Look-ups in named tables: a row name and a column name give one cell, copied from the table.

beverad:
|  | peb | gazugeg | dumuri | zilo | libimiv | pamugap | leri |
|---|---|---|---|---|---|---|---|
| lezulun | 0.1 | 0.0 | 0.3 | 0.2 | 0.2 | 0.4 | 0.2 |
| piveva | 0.2 | 0.0 | 0.2 | 0.4 | 0.3 | 0.3 | 0.2 |
| ven | 0.2 | 0.3 | 0.3 | 0.8 | 0.2 | 0.4 | 0.2 |
| fifuv | 0.4 | 0.3 | 0.5 | 0.5 | 0.2 | 0.8 | 0.7 |
| dazu | 0.4 | 0.0 | 0.3 | 0.2 | 0.2 | 0.2 | 0.2 |
| tobize | 0.3 | 0.0 | 0.2 | 0.3 | 0.2 | 0.3 | 0.4 |
| petumak | 0.5 | 0.4 | 0.5 | 0.2 | 0.3 | 0.3 | 0.4 |
| nifekov | 0.2 | 0.2 | 0.2 | 0.2 | 0.9 | 0.3 | 0.2 |
| tozeki | 0.3 | 0.7 | 0.3 | 0.2 | 0.4 | 0.2 | 0.8 |
| sagole | 0.7 | 0.2 | 0.6 | 0.3 | 0.4 | 0.5 | 0.3 |
| mevif | 0.8 | 0.3 | 0.2 | 0.3 | 0.2 | 0.2 | 0.3 |
| serazed | 0.1 | 0.7 | 0.3 | 0.5 | 0.3 | 0.4 | 0.3 |
| notet | 0.7 | 0.1 | 0.3 | 0.6 | 0.4 | 0.6 | 0.3 |
| deba | 0.2 | 0.5 | 0.5 | 0.2 | 0.5 | 0.5 | 0.5 |

What is the peb of sagole in beverad?
0.7
What is the gazugeg of fifuv in beverad?
0.3
What is the libimiv of piveva in beverad?
0.3
What is the pamugap of ven in beverad?
0.4
What is the leri of piveva in beverad?
0.2
What is the dumuri of deba in beverad?
0.5
What is the peb of nifekov in beverad?
0.2
What is the gazugeg of piveva in beverad?
0.0
What is the dumuri of piveva in beverad?
0.2
What is the leri of sagole in beverad?
0.3
What is the gazugeg of dazu in beverad?
0.0
What is the zilo of fifuv in beverad?
0.5
What is the zilo of tozeki in beverad?
0.2
What is the leri of tobize in beverad?
0.4
What is the leri of fifuv in beverad?
0.7
What is the dumuri of sagole in beverad?
0.6
What is the peb of deba in beverad?
0.2
What is the leri of deba in beverad?
0.5
Row with the largest libimiv: nifekov

